[[ 53.0 -24.5 -14.7   2.0  41.4 -12.0 -27.1  44.3  11.0 -21.7 -17.4  -1.1
  -29.0 -27.3 -15.4  14.0]
 [-29.3   5.2   5.3   6.8 -19.3  25.1  46.8 -27.0 -29.7 -15.6  26.1   9.8
   20.3  34.0  44.3 -31.4]
 [-45.0  -4.5   5.8   0.2 -11.7  21.6  53.9 -23.4 -27.0 -15.0  17.6 -12.6
   12.0  43.4  39.9  -5.0]]
->
[[ 53.0 -14.7  41.4 -27.1  11.0 -17.4 -29.0 -15.4]
 [-29.3   5.3 -19.3  46.8 -29.7  26.1  20.3  44.3]
 [-45.0   5.8 -11.7  53.9 -27.0  17.6  12.0  39.9]]

[[ -0.8  53.2  46.7  24.2   4.1 -20.7]
 [  3.1  -0.5  25.2   9.6 -24.4  34.9]
 [-18.2  34.7  29.1 -16.8  20.9  56.7]]
->
[[ -0.8  46.7   4.1]
 [  3.1  25.2 -24.4]
 [-18.2  29.1  20.9]]

[[ 17.7  16.4  29.9 -32.6]
 [ 39.4 -29.7 -14.5  11.6]
 [ 11.3  14.8  33.0 -13.6]
 [ -1.5 -17.3  -4.9   5.3]
 [ 15.3  33.6 -25.2  18.5]
 [  6.9  11.8   8.4  16.6]
 [  1.6   0.0 -12.5 -18.3]
 [ 11.7  27.9 -12.9  18.3]
 [-16.3 -14.8 -53.7  23.2]
 [-14.3 -22.3  21.1  15.4]]
->
[[ 17.7  29.9]
 [ 39.4 -14.5]
 [ 11.3  33.0]
 [ -1.5  -4.9]
 [ 15.3 -25.2]
 [  6.9   8.4]
 [  1.6 -12.5]
 [ 11.7 -12.9]
 [-16.3 -53.7]
 [-14.3  21.1]]

[[ 43.7 -25.8 -43.5 -37.1  20.1  11.7  34.6 -35.3  33.5  -1.5]
 [ 21.3   4.2  -4.8  -5.6  16.1  -7.4  43.9 -45.6  36.0  -8.9]
 [ -2.5   9.4   7.3   3.1   3.8  -1.1  12.7   7.2  -2.7   2.4]
 [-53.2   9.5 -32.9 -20.7 -12.8  11.0   5.7   1.8  20.4 -19.7]
 [-11.1  -3.1 -13.3  -2.7  -0.8 -16.2   7.1  -2.3  -1.5 -16.0]
 [  5.0 -16.2 -15.3 -38.2  30.4 -21.5  11.4 -16.1 -16.9 -10.9]
 [-14.2 -11.1  -2.7 -22.7 -14.3   1.4  19.4  -4.4  -3.1  -9.8]
 [ 17.0  -9.0 -25.9 -42.0  22.5 -20.2  37.0 -30.8   1.1 -10.2]]
->
[[ 43.7 -43.5  20.1  34.6  33.5]
 [ 21.3  -4.8  16.1  43.9  36.0]
 [ -2.5   7.3   3.8  12.7  -2.7]
 [-53.2 -32.9 -12.8   5.7  20.4]
 [-11.1 -13.3  -0.8   7.1  -1.5]
 [  5.0 -15.3  30.4  11.4 -16.9]
 [-14.2  -2.7 -14.3  19.4  -3.1]
 [ 17.0 -25.9  22.5  37.0   1.1]]

[[-24.9  -6.8   8.3   8.6 -11.6  -7.3  -8.0   4.2]
 [ 12.0  12.6 -36.6  29.6  -4.1 -21.8 -23.7 -52.4]
 [  1.3  -0.5  -0.2   0.1   1.3  -0.7   0.4  -0.1]]
->
[[-24.9   8.3 -11.6  -8.0]
 [ 12.0 -36.6  -4.1 -23.7]
 [  1.3  -0.2   1.3   0.4]]

[[-19.7 -52.7  -9.5 -23.2 -23.1]
 [-29.6 -30.5  47.4  38.6  -0.5]
 [ -7.7 -32.9 -51.9 -41.5  42.9]
 [  4.6  31.4  26.4 -56.2  34.2]
 [-37.7  53.2   4.4  24.5   2.3]
 [-43.6 -12.2 -24.1 -21.0 -34.3]
 [ 31.2  34.7  32.2  -7.6  48.6]
 [  1.2  41.5 -27.0  -0.9 -53.5]
 [ -2.5  -3.6 -56.2  24.7 -48.2]]
->
[[-19.7  -9.5 -23.1]
 [-29.6  47.4  -0.5]
 [ -7.7 -51.9  42.9]
 [  4.6  26.4  34.2]
 [-37.7   4.4   2.3]
 [-43.6 -24.1 -34.3]
 [ 31.2  32.2  48.6]
 [  1.2 -27.0 -53.5]
 [ -2.5 -56.2 -48.2]]
